array([129, 120, 128, 153, 126]) ans = 153, 120

array([[102, 138, 127, 119, 123, 121],
       [144, 117, 147, 125, 136, 118]]) ans = 147, 102

array([145, 158, 101, 116, 108, 122]) ans = 158, 101

array([127, 128, 141, 140, 131, 117, 107]) ans = 141, 107

array([ 99, 133, 144, 118]) ans = 144, 99

array([110, 120, 151, 106, 155, 108, 138]) ans = 155, 106
---
99,115,106,118 -> 115
155,156,114,112,121,106,131 -> 121
122,136,98,135,126,128 -> 135
148,151,153,134 -> 151
133,105,144,114 -> 105
134,154,147,124 -> 154
107,105,132,121,154,129,140 -> 154
138,122,148,154,146 -> 148
---
[[104 113 131 130 137 102]
 [116 101 120 113 131 104]
 [104 125 147 135 142 108]] gives 102

[[142 104 126 127 107 141 118]
 [127 132 139 141 126 133 114]
 [140 110 136 137 106 142 107]] gives 118

[[146 111 106 145 140 122]
 [141 111 109 124 132 136]
 [116 111 122 111 104 139]] gives 122

[[129 129 130 149]
 [127 129 128 125]
 [131 129 129 138]] gives 149

[[117 133 150 116]
 [122 147 137 117]
 [117 133 149 119]] gives 116

[[125 131 114 136 134]
 [120 135 137 115 132]
 [139 110 102 149 110]] gives 134
---
[[125 138 138 125]
 [129 127 133 158]
 [132 121 142 122]] yields 129

[[116 119 143 114]
 [127 104 124 119]
 [127 104 123 120]] yields 127

[[125 139 102 127]
 [131 126 153 128]
 [128 123 132 128]] yields 131

[[137 138 125 106]
 [146 137 154 104]
 [120 130 139 143]] yields 146

[[125 116 149 132]
 [141 124 144 149]
 [115 142 146 106]] yields 141

[[139 116 139 137]
 [106 107 125 152]
 [105 152 116 128]] yields 106

[[139 139 117 132]
 [116 118 139 124]
 [105 107 150 120]] yields 116
---
[[129 127 124 134 124]
 [125 134 126 141 124]
 [144 117 155 151 153]] Answer: 124

[128 110 136 153 124] Answer: 136

[145 122 100 112 133] Answer: 100

[133 126 116 109 107] Answer: 116

[[134 136 152 120 141]
 [139 133 146 118 141]
 [129 129 134 126 129]] Answer: 152

[[121 122 100 118 106]
 [135 128 147 135 147]
 [129 112 134 129 132]] Answer: 100
---
[[107 130 135 143]
 [103 130 135 141]] >> 130

[[130 130 153 130 133 128 137]
 [115 142 127 115 135 128 133]] >> 135

[[109 136 154 116 127]
 [132 123 136 134 128]] >> 136

[[136 127 136 140 157 134 148]
 [131 140 137 126 127 140 140]] >> 127

[[145 104 115 135 125 142]
 [146 103 119 129 126 141]] >> 129

[[120 115 104 139 112 125 122]
 [139 120 119 120 129 140 129]] >> 129

[[106 131 144 114 136]
 [148 150 121 135 110]] >> 121
---
[[126, 137, 127, 137],
 [149, 126, 150, 124]]
126, 124

[156, 100, 122, 133, 153, 136]
156, 136

[[114, 113, 145, 134],
 [139, 137, 144, 115],
 [156, 156, 101, 132]]
114, 132

[[153, 152, 121, 138, 144, 153, 152],
 [119, 112, 127, 149, 131, 121, 127]]
153, 127

[129, 112, 127, 141, 115, 152, 154]
129, 154

[[151, 121, 116, 138, 124, 124],
 [132, 137, 138, 133, 125, 103]]
151, 103
---
[147 127 151 131 119 122] ⇒ 119

[[139 145 128 119 128 124 130]
 [137 131 115 114 136 105 110]
 [129 105 107 118 117 134 101]] ⇒ 134

[121 119 149 128 104 119] ⇒ 104

[104 119 136 112 118] ⇒ 112

[[140 107 129 127]
 [146 150 139 127]
 [133 126 122 113]] ⇒ 122

[[129 153 136 126 103 126]
 [140 142 130 122 133 126]
 [141 120 137 112 132 128]] ⇒ 132

[136 133 152 138 125 132] ⇒ 125

[109 134 128 107 135] ⇒ 107

[151 152 147 145 152] ⇒ 145

[140 120 147 116 107] ⇒ 116
---
Input: [112 129 101 111 143 129]
Output: 129, 112

Input:
[[128 127 126 128 131]
 [124 105 116 136 151]
 [127 128 125 128 128]]
Output: 131, 127

Input:
[[121 123 124 122 101 128]
 [127 126 123 129 121 131]]
Output: 128, 127

Input:
[[134 141 119 143 113 128 111]
 [143 113 109 106 110 121 137]]
Output: 111, 143

Input: [104 138 114 127]
Output: 127, 104

Input:
[[140 108 110 119]
 [113 113 150 115]]
Output: 119, 113

Input:
[[152 130 119 125 130 154]
 [141 122 124 111 144 103]]
Output: 154, 141

Input: [136 104 139 115]
Output: 115, 136
---
array([154, 145, 133, 151, 144]) yields 133
array([ 99, 130, 107, 138, 111]) yields 107
array([128, 106, 129, 109, 111]) yields 129
array([128, 154, 128, 135, 134]) yields 128
array([137, 100, 151, 142, 107]) yields 151
array([109, 152, 119, 138, 126]) yields 119
array([152, 144, 128, 112, 128]) yields 128
---
[132 111 111 106 133 111 128] gives 128
[152 140 131 121 114 121] gives 121
[108 144 115 108 129 151 130] gives 130
[106 130 138 141] gives 141
[141 147 104 141] gives 141
[139 113 151 121 128] gives 128
[148 150 136 122 127 132 131] gives 131
[157 140 135 109 106 145 123] gives 123
